Each row is where one point has got to under a steady rotation. How many steps took it there?
The counts run from 0 to 471.
[  1  -7  -8   1   8 -13  25  -9 -11  -2  17 -14 -18 -27  -3  10 -10  11
  -7  14  21 -21   8  24  12   3   0  16  41   9   6  25  12  -7  17]
96
[  5  -3 -11  -2  -6 -18  39 -15 -17  -5  22   4 -17 -26  -1   4 -10  12
  -2  11  22 -28   8  19   8  10   3   9  10  21   5  34  17  -3   7]
33
[ -6  -1 -16  -2  -7  -7   9 -12  -1   1  19   2 -18  -5 -13 -16 -27   1
   5  -6  26 -14  16  24  -2 -18  -8  -9  25  -5  21  25  26 -26 -13]
170
[ -2  15  -7   0  -6 -13  -6  -7   2  10   1   8  -3  -4 -22 -28  -8   8
 -11   1 -11   0  -2  13 -31  25  -6  -9  19  -4  36  13  29 -19 -28]
41
[ -4  14  -5   7  -8   7  -3   0  -2 -12   6   5 -30   5 -28  -5  14   7
  -6  13 -23  -3   4  17 -14  -6  44 -21  -4  -9  19   6 -34  -6  19]
153
[  2  28  -7   5 -21 -16 -13  -8   1   4  14   6 -15   2 -15 -25 -14   3
 -10  -7 -11  -4   2  25 -13  -3  -6 -19   2 -19  36   8   7  -7 -27]
322
[-10  -2 -17  -7   7 -25  10  -4 -20  -5   7 -10 -19  -7   5  15   4  20
  -6  13  13 -33   2  20   6   2  -1  23  28   5   8  35   1  -6  27]
97
[  6  18   6 -13 -27 -20  31 -13 -17  -3   1   3 -18 -10 -12  -3   4  20
 -10 -14   5 -25  -3   4   1  18   0  25  18 -18  22  29   4 -11 -17]
249
[ 20  18  -7  -8 -40 -28   4 -20  -7   2   2  -9  -1 -24 -11   3   0   8
 -27   4 -16  12  18  22   3   1  -7  -1  11 -23  21   9  -5  10 -26]
120
[-30   2   4  23   2 -24 -19 -14   2  10   1 -10 -12  -9  -5 -11 -20  15
 -15  13 -33  14 -19   4 -23  14 -11 -16   1  -3  27   7   0  -7  10]
192
[  6  14   6 -37  -2  -8   4 -20  -6   9   0   4   6 -16 -18  19  39   1
 -16   0  -3  -4  22  18 -12   6  21   7  -8   5   4  25 -13  10   7]
212
[ -7   2  -2  -2  -1 -28 -26 -32   6   9   3 -10   2 -22  -9  -5  -9 -10
 -23  -1  -3  27  17  16  -4 -10 -23   0  13 -17  27  15  12  -8  -6]
196
[-18 -15   2 -11  -4 -14   2 -21   3  18 -12 -13  10 -16 -19  10  -2   3
 -24   9  -9  41  16   2  -8   4 -25  -3  16  -9  10  30   6 -12  -6]
132
[-13   7  17 -19   8   3   8  -1   7 -11 -11 -33 -23 -28 -21  20  24  11
  -4  11  -5  -2  11  22  19  13  -1   2  27 -13   2  21   7   2  16]
224
[-15  13  -3  15  -5 -21 -17   3  -1  21  13   8  -6   1   8 -14 -13  19
  -1   6 -33 -18 -14  33 -22  13 -11 -29 -17  -5  30  14   1   0 -10]
115
[-14   7 -17 -25  -2 -12   4  11   1  -5   0  -2 -14 -10  -4  13  20  21
  13  -1  17 -31   1  21   7   8 -14  10  14  -8  10  49  21  -3   6]
378
[  4   4  -5 -14 -22 -29   5 -20   2   4   5  -8   2 -38   2  22   6  -3
 -23  14  -3  21  22  20  12  -9  -9  -2 -12  -5   3  23  -4  16  -1]
58
[-29  13  14  15 -23 -27  -9  -5  -1  -5   2   3 -23   0   1  -1 -11  29
   7  -8 -31  -3 -25   7  -4   2 -15 -16 -23 -15  21  19 -19   1   7]
50
[  6   8 -13  -4 -32  -4  27  -7  -6  -7   3  18 -17  -4 -35 -21 -10  14
  -6   7   3   2   7   7 -11   9   3 -10  16  -5  19  20  11 -18 -27]
246
[ -7   5  23 -30   2   6   4 -23  11  20   2 -10   7 -29 -24  10  11  -3
 -16  -9   0  13  26  26  -9   3   0 -16   3  -8  10  22  19  -7 -18]
350
[ -1   0   6   5 -12 -35   6 -46  -6  -2  10 -11  -5 -39  -9   0 -20  -5
 -21  -1  13  15   6   4  10  -4 -18  13  13  -4  14  20  13  -7   4]
402
[-10   1 -37   0 -10  -5  10  24   0  -7   2  32 -13   0 -18 -11   7  19
  12  24 -12  -9  -2  13 -29  18   6 -21  -9   9  17  34  -7  -5  -2]
242
[ -9  -5 -28   9  -6  -3  16   8  -2   0   7  28 -12 -15 -18 -24  -6  15
   3  21  -5  -8   4  18 -29  21   6 -31  -1  14  17  22  10 -13  -7]
243
[-17  15   4   0  -4  12  -9  -2  16 -15  -4   6 -35   7 -38 -13  15   8
   0   3 -22   7   9   7 -19  -1  26 -21  -5 -10  19   5 -19 -14  13]
13
[ -6   0   6   0 -26 -36   8 -22  -6  -4   8  -1 -16 -23  11  23  -4  11
  -7   2  -3   1   1  12  20 -15 -12   7 -25 -10   7  26 -17  18  13]
264
[ -1   5 -15 -17 -13 -31 -20 -32   3   4  -8  -7  -3 -19 -10   7   3  -3
 -21  -4   4  25  17  10   4 -17 -23  14   9 -27  22  23   8  -2  -4]
197
[ -1   9 -11  20 -14 -27 -16 -30  -5   2   7  -7  -7 -13 -19 -21 -14  -2
 -29   6 -12  24   2   9 -12  -4 -11   0  15  -9  37  -1   6 -12  -3]
399
[-10  12   8  16 -18 -13 -11 -14  13   1   2  -7  -8 -27 -18 -20 -17  -1
 -13   5 -21  25  -4  20  -6   7 -22 -28   3 -12  32   8  15  -3 -18]
258
[-43 -11  11 -12   1  -6  -2 -10   0  16  -7  11  -9  21 -16   8   0  17
   3  -3 -19   8   0  -2 -31  -5  -2 -14 -14  -5  10  38 -16 -20  10]
345
[-33 -23  10  -5  -3  -3   7  -5  -6  33   6  -3   1  13 -10  13 -18   6
  -6   9 -17  20  11  15 -29 -12  -4 -34  -8   7   3  27  -2 -18  -6]
206
[ -1   3   6  -3   8   2  -4  -5 -10  16  10 -37  -4  -4 -17   7  -8   8
 -22  16 -12  -4  18  36   2   1  15  -5  43  -5  15   1   3  -8   5]
362
[-17   3   3   8  18  -7  -3  11   7  -6  11 -10 -25 -29   2  18   3  12
  10  11  -5 -23  -5  33  17   7  -8 -18   4  10   5  25  12   9  28]
22
[-41  -8  11  -5  13 -20 -15 -28  -5  18   5  11  -8  18   1   6   2  13
  -1  -8 -10  -1  -7   4 -34 -10  -4  -5 -23   6  12  29 -13 -19  23]
344
